In the rows, 128 means zero.
One turn or mirror swaps these rows in pairs. Which row does each one swap with?
The rows were stretched afterwards, more along some directions than others.
J_785: [118 129 122 182 130 145 105 143 134 143 117  93 132 112 125 171 147 101
 141 105 146  91 168 140 125 146 120 110]
J_778: [ 96 138 123 184 151 142 102 125 122 160 106 107 128 106 160 188 158 108
 156 107 140  88 145 177 116 128 147 121]
J_671: [116 128 112 178 138 136 106 135 115 151  97  99 116 103 140 155 163 110
 150 119 147 123 149 132 128 131 145 127]
J_232: [117 134 119 133 126 126 110 133 107 116 131 104 108 123 104 111 161 110
 146 120 138 133 142  90 107 114 159 126]
J_615: [120 137 124 145 131 138 120 134 112 123 120 101 123 128 118 127 168 101
 144 109 152 148 146  80 138 117 150 134]
J_103: [110 103 126 152 120 130 106 117  97 123 125 106 127 107 136 130 163 124
 115 124 123 111 134 101 114 103 153 120]
J_674: [102 129 139 150 130 141 113 127 109 137 115 113 112  90 131 167 160 107
 133 116 141 118 130 142 135 128 128 125]
J_994: [ 95 155 134 149 139 138 116 149 132 159 115  98 108 113 122 144 152 112
 167 100 154 125 156 162 124 132 152 138]
J_806: [118 167 140 157 129 139 127 155 110 138 115 100 113 130 123 139 153 112
 148 110 159 156 156 152 140 152 120 137]
J_907: [110 112 125 155 144 156 109 114 130 136 118 125 127 103 161 150 147 119
 152 127 130 106 143 151 118 101 138 120]
J_569: [118 130 126 138 120 128 112 146 108 106 132 108 128 128 108 126 145 110
 123 124 131 135 137 100 127 138 124 122]
J_282: [121 139 114 149 147 137 115 124 113 146 115 115 113 131 119 128 141 116
 134 104 146 137 131 133  98 116 150 130]
J_860: [105 128 112 164 130 130  93 119 110 134 118 110 115 112 130 159 161 113
 144 100 142 108 154 130  90  89 168 135]
J_385: [108 144 120 156 134 147 132 127 118 142 120 106 132 128 142 138 162 106
 152  98 152 111 158 146 123 115 155 129]
J_284: [108 123 135 153 132 144 110 115 120 144 120 117 120 105 139 151 135 118
 130  91 132 107 136 143 109  99 152 134]
J_630: [123 154 101 161 158 130 116 138 145 147 115 104 127 121 120 149 147  96
 165 107 147 115 150 136 129 134 158 118]
J_471: [116 145 144 166 130 145 129 119  78 144 114 105 118 112 144 149 156 123
 120 116 139 133 132 125 132 148 132 120]
J_487: [121 134  99 179 149 143 123 143 139 136 109 101 123 124 125 160 157 101
 161 101 164 134 166 147 135 125 145 132]
J_998: [109 130 133 181 157 143 113 123 116 143 113 101 142 120 156 167 157 102
 149 115 147 115 157 140 149 137 135 123]
J_380: [130 125 113 152 143 147 116 117 118 136 127 119 126 115 150 123 157 134
 143 112 118 118 135 129 102 101 148 113]
J_583: [110 109 105 141 129 142 124 134 133 148 131 128 117 107 128 141 134 108
 137 106 132 106 153 117 116 112 134 118]
J_812: [113 122 100 154 142 121 119 139 125 147 111 102 128  99 146 163 152 112
 145 129 142 112 151 128 116 113 167 140]
J_775: [116 157 113 140 121 125 118 165 115 134 112 100 117 133 104 125 161 109
 146 116 152 136 158 117 114 137 129 130]
J_960: [117 121 104 163 123 140 106 142 140 136 120 108 113 112 108 133 147 116
 149 100 142 111 144 136  92  96 140 115]
J_934: [121 141 122 132 142 142 112 140 125 127 130 126 112 116 121 112 144 107
 153 112 131 146 134 129 117 115 139 117]
J_153: [122 177  99 162 148 136 111 148 139 128 110 112 131 144 107 157 139  85
 167 104 164 129 160 138 130 157 128 125]
J_611: [119 129 125 179 132 162 123 127 122 144 115 108 117 111 141 165 145 114
 133 105 147 118 139 167 133 128 119 123]
J_22: [115 151 125 127 134 136 118 139 122 133 131 126 114 135 106 111 140 108
 134  97 140 148 132 121 112 118 141 131]
J_715: [118 140  94 174 150 136 119 126 129 133 123 120 136 137 128 166 130 103
 137 101 145 120 166 122 126 120 154 126]
J_170: [ 99 126 107 186 127 134 100 140  94 132  90  89 114 124 123 159 174  93
 146 112 174 141 161 107 124 137 156 144]
J_851: [104 123 107 176 136 137  94 123 117 132 114 115 130 115 154 168 164 107
 144 115 146  99 158 142  99  95 165 124]
J_68: [114 168 127 172 134 129 104 140 101 140 111  86 126 133 108 150 153 118
 157 109 161 116 161 136 113 146 149 135]
J_555: [108 141 129 147 129 140 107 133 122 122 118  99  96 116 115 103 161 115
 174 113 156 135 145 110 106  96 162 127]
J_197: [128 125 103 147 122 140 111 130 116 124 142 131 119 127 108 135 136 116
 122  99 126 119 151 110 115 107 133 118]
J_327: [ 91 141 132 156 126 137 109 140 121 163 106  97 111  98 133 156 167 111
 158 102 152 115 141 155 108 116 160 139]
J_80: [109 162 131 175 135 128 118 155 122 149 107  86 124 135 107 147 152 103
 150 100 164 133 151 148 126 151 143 124]
J_343: [116 123 102 164 127 152 138 123 121 126 127 134 114 119 141 156 144  98
 132 104 140 125 148 131 133 105 136 107]
J_949: [123 120 132 166 115 143 120 123  97 127 126 101 120 117 121 148 157 109
 111 114 130 124 129 122 119 136 131 118]
J_435: [ 95 140 143 144 140 128 125 148 117 145 119  99 138 126 140 158 153 102
 139 121 144 125 155 139 149 167 131 126]
J_390: [119 129 111 180 122 153 114 140 136 128 128 106 132 130 131 155 148 104
 148 100 135  97 165 138 122 127 129 112]
J_183: [103 128 134 146 116 139 113 142 112 104 124 115 114 113 126 156 166  94
 139 116 146 148 145 112 153 115 132 130]
J_516: [117 152 149 174 142 150  95 122 115 138 112 107 126 131 124 151 158 108
 147 101 161 106 146 146 107 139 112 110]
J_531: [111 128 117 188 125 148 127 128 124 129 119 102 130 103 146 180 155 101
 140 115 151  99 166 142 143 122 152 116]
J_712: [119 129 111 165 137 134 128 144 113 116 113 109 139 137 133 152 165 101
 139 124 146 143 157 126 157 152 121 116]
J_396: [128 142 119 138 136 127 117 123 113 145 132 118 119 119 115 109 156 132
 137 109 124 133 130 134 103 110 156 131]
J_60: [146 116 106 169 124 144 142 147 109 116 124 102 125 134 125 144 144  95
 130 119 157 140 164 100 145 126 133 115]
J_73: [109 153 120 164 123 137 128 167 115 136 113  94 115 151 107 158 152  83
 140  99 161 134 159 120 128 150 132 123]
J_11: [116 158 133 146 123 133 121 130 113 125 133 121 124 138 127 140 155 112
 149 111 137 126 143 127 131 112 152 126]
J_434: [103 132 125 158 127 135 107 133  87 119 110 103 109 115 118 159 167  96
 118 119 159 147 143 107 140 124 144 140]
J_478: [119 165 130 136 141 140 121 131 112 126 124 114 125 124 130 151 140 111
 151 126 151 126 138 134 115 131 135 127]
J_147: [127 138 119 156 140 126 108 134 122 133 111  95 132 115 125 133 135 120
 143 114 141 123 149 125 119 131 149 137]
J_198: [124 130 126 164 119 156 103 127 124 123 115  95 107 119 122 129 165 108
 141  95 154 133 150 120  98  89 148 128]
J_644: [ 99 105 130 147 118 143 107 128 108 103 113 109 125 109 140 149 166 118
 120 131 136 146 146 114 135 113 131 138]
J_394: [ 97 127 115 175 139 130 122 134 112 165 102  98 131 111 142 188 156  97
 134 107 153 104 152 132 131 141 164 142]
J_304: [106 140 145 157 135 145 103 132 102 133 122 116 137 117 129 149 157 102
 131 109 132 114 138 136 135 156 114 110]
J_980: [117 134  89 158 149 136  95 133 133 118 117 108 132 133 123 144 159  98
 149 117 143 116 154 121 112 107 165 126]
J_319: [121 148 104 186 141 126 108 154 126 159 105  85 132 121 117 174 148  98
 158 108 159 104 162 137 117 153 146 122]
J_915: [115 144 146 138 127 141 106 120  97 134 121 117 112 126 111 131 164 107
 122 104 147 130 131 119 105 134 127 125]
J_650: [110 155 138 144 123 139 114 144 106 112 117  90 122 138 118 131 163 102
 130 114 149 159 147 127 138 153 129 134]
J_446: [135 161 117 159 126 143 115 145 113 109 107  92 113 142 104 134 158  94
 150 113 167 161 143 114 126 147 104 131]
J_834: [110 137 123 173 117 132  93 133  95 133  90  86 115 125 112 152 170 102
 135 111 164 136 156 111 111 147 149 142]
J_249: [129 141 107 178 147 135 124 135 137 138 128  96 139 120 145 145 150 119
 154 115 136 112 159 149 143 119 156 119]

J_73 pairs with J_775
J_183 pairs with J_153
J_960 pairs with J_80
J_715 pairs with J_644
J_446 pairs with J_11
J_516 pairs with J_555
J_60 pairs with J_385
J_390 pairs with J_806

One turn or mirror swaps these rows in pairs. Which row does each one swap with?
The rows were stretched afterwards, more along some directions than others.
J_70: [117 109 100 176  97 142 147 122 112 140 149 111 138  98 159 144 121 116
 114]
J_895: [125 100 127 140 133 156 167 140 111 148 157 117 146  98 162 146 122 173
  97]
J_483: [118 127  89 129 133 172 138 136 138 171 179 127 133 117 114 133 131 134
 136]
J_125: [125 111  89 150 121 184 158 163 111 171 149 138 129 119 122 161 119 129
 124]
J_340: [148  95 105 131  81 131 146 124  89 142 117 129 155 107 141 130 122 124
 114]
J_616: [104 124 105 167 104 153 140 124 119 144 166 113 138 114 140 140 123 103
 125]
J_782: [120 120 157 152  99 143 155 126 122 128 170 104 126 100 135 119 119 118
  89]
J_567: [124 125 102 162 126 167 141 157 128 142 149 128 124 123 116 147 107 131
 119]
J_381: [120 105 128 141 137 151 162 134 115 140 154 127 144  94 159 149 121 182
  95]
J_795: [114 129 162 150 113 146 151 119 131 129 174 104 119 101 131 118 118 116
  93]
J_774: [113 127 162 148 104 144 152 119 129 132 173 109 123 101 133 123 121 118
  96]
J_539: [107 113 130 140 152 169 166 135 120 158 164 141 135  88 151 150 135 175
  97]
J_464: [109 100 119 139 132 158 167 128 109 146 173 132 139  94 154 149 123 172
 103]
J_3: [150  90 105 137  79 127 151 125  85 145 119 131 161 106 145 135 129 118
 112]
J_265: [123 126  88 135 127 170 132 136 133 173 181 126 133 115 109 133 126 136
 136]
J_770: [112 132 106 167 128 177 142 158 139 160 169 129 112 120 108 148 123 116
 126]
J_188: [121 131  92 132 129 161 131 139 138 165 180 124 133 122 107 125 122 132
 139]
J_252: [149  97 101 135  78 131 148 128  90 152 127 126 159 110 139 133 124 120
 116]
J_482: [149  93 101 135  80 125 149 132  90 144 118 130 159 109 145 130 121 125
 119]
J_352: [126 121  97 169 126 172 149 163 115 155 145 121 129 112 129 150 115 133
 111]
J_576: [123  95 122 143 128 155 173 138 103 147 154 130 143  91 165 154 121 180
  98]
J_716: [121 118  97 155 128 175 153 160 123 150 145 129 123 118 121 152 109 137
 115]
J_93: [118 121 162 150  99 131 148 115 130 120 168 101 129 102 133 121 117 116
  93]
J_436: [120 125 107 170 105 149 147 124 119 143 150  98 144 109 154 127 125 110
 119]
J_591: [112 122 106 156 130 165 142 152 128 141 143 135 111 120 113 152 112 131
 113]
J_194: [114 124 164 144 105 142 148 119 131 133 172 101 132 106 138 119 124 114
  96]
J_534: [115 115 155 152 107 145 151 122 121 142 177 112 127  98 130 124 130 118
  92]
J_246: [120 136  93 133 140 170 132 136 139 169 184 125 133 117 107 128 131 135
 132]
J_995: [123 130  88 136 129 164 135 141 139 174 177 124 137 120 113 133 126 135
 138]
J_287: [110  99 127 138 128 156 167 132 105 145 161 136 146  93 163 150 127 175
  99]
J_565: [148  97 100 133  81 125 150 130  95 143 118 125 157 113 142 131 119 121
 119]
J_65: [123 130  87 129 129 166 135 135 130 172 179 125 139 118 114 132 127 140
 134]
J_855: [149 103 107 136  82 131 144 124  99 145 128 122 162 106 139 130 123 120
 115]
J_397: [114 128 162 136 109 129 147 115 128 115 170 107 124 106 127 113 117 118
  95]
J_448: [117  98 122 148 134 156 162 135 112 156 168 133 144  91 159 156 131 175
 100]
J_783: [122 122 162 140 104 130 148 112 123 112 156 105 125 105 134 115 117 116
  87]
J_993: [127 130  90 129 133 167 133 136 136 166 177 125 142 117 110 133 124 142
 133]
J_377: [150  91 107 134  77 133 154 131  91 146 113 130 154 106 145 134 127 116
 112]
J_514: [119  95 127 135 131 150 167 127  98 141 153 130 144  93 160 144 128 171
  93]
J_411: [122 112 157 152  97 142 159 125 112 133 157 118 131  92 140 127 123 125
  85]
J_27: [117 121 108 169 109 154 151 127 112 149 140 120 147 102 160 135 133 119
 113]
J_465: [124 107 102 159  99 142 155 128 100 130 128 120 143 107 163 142 122 121
 116]
J_239: [126  94 144 154  92 132 168 120 106 132 158 110 132  93 141 133 121 113
  92]
J_814: [116 125 105 172 105 150 139 124 123 138 159 111 144 107 152 136 118 116
 124]
J_451: [117 116 100 162 129 173 150 163 124 164 151 135 126 126 113 156 120 131
 124]
J_709: [120  88 122 148 129 155 173 137  99 154 156 135 146  89 167 159 124 176
  99]
J_761: [112 117 106 170  96 154 149 124 119 151 158 113 144 101 155 142 124 110
 120]
J_548: [124  92 124 147 126 144 168 139 102 150 158 134 150  86 163 152 127 177
  98]
J_637: [116 112  90 164 125 172 153 158 123 161 163 129 121 125 109 153 117 121
 125]
J_638: [119 126 100 163 102 169 151 128 116 163 161 110 143 104 153 136 130 106
 123]

J_782 pairs with J_287
J_70 pairs with J_591
J_340 pairs with J_265
J_567 pairs with J_814

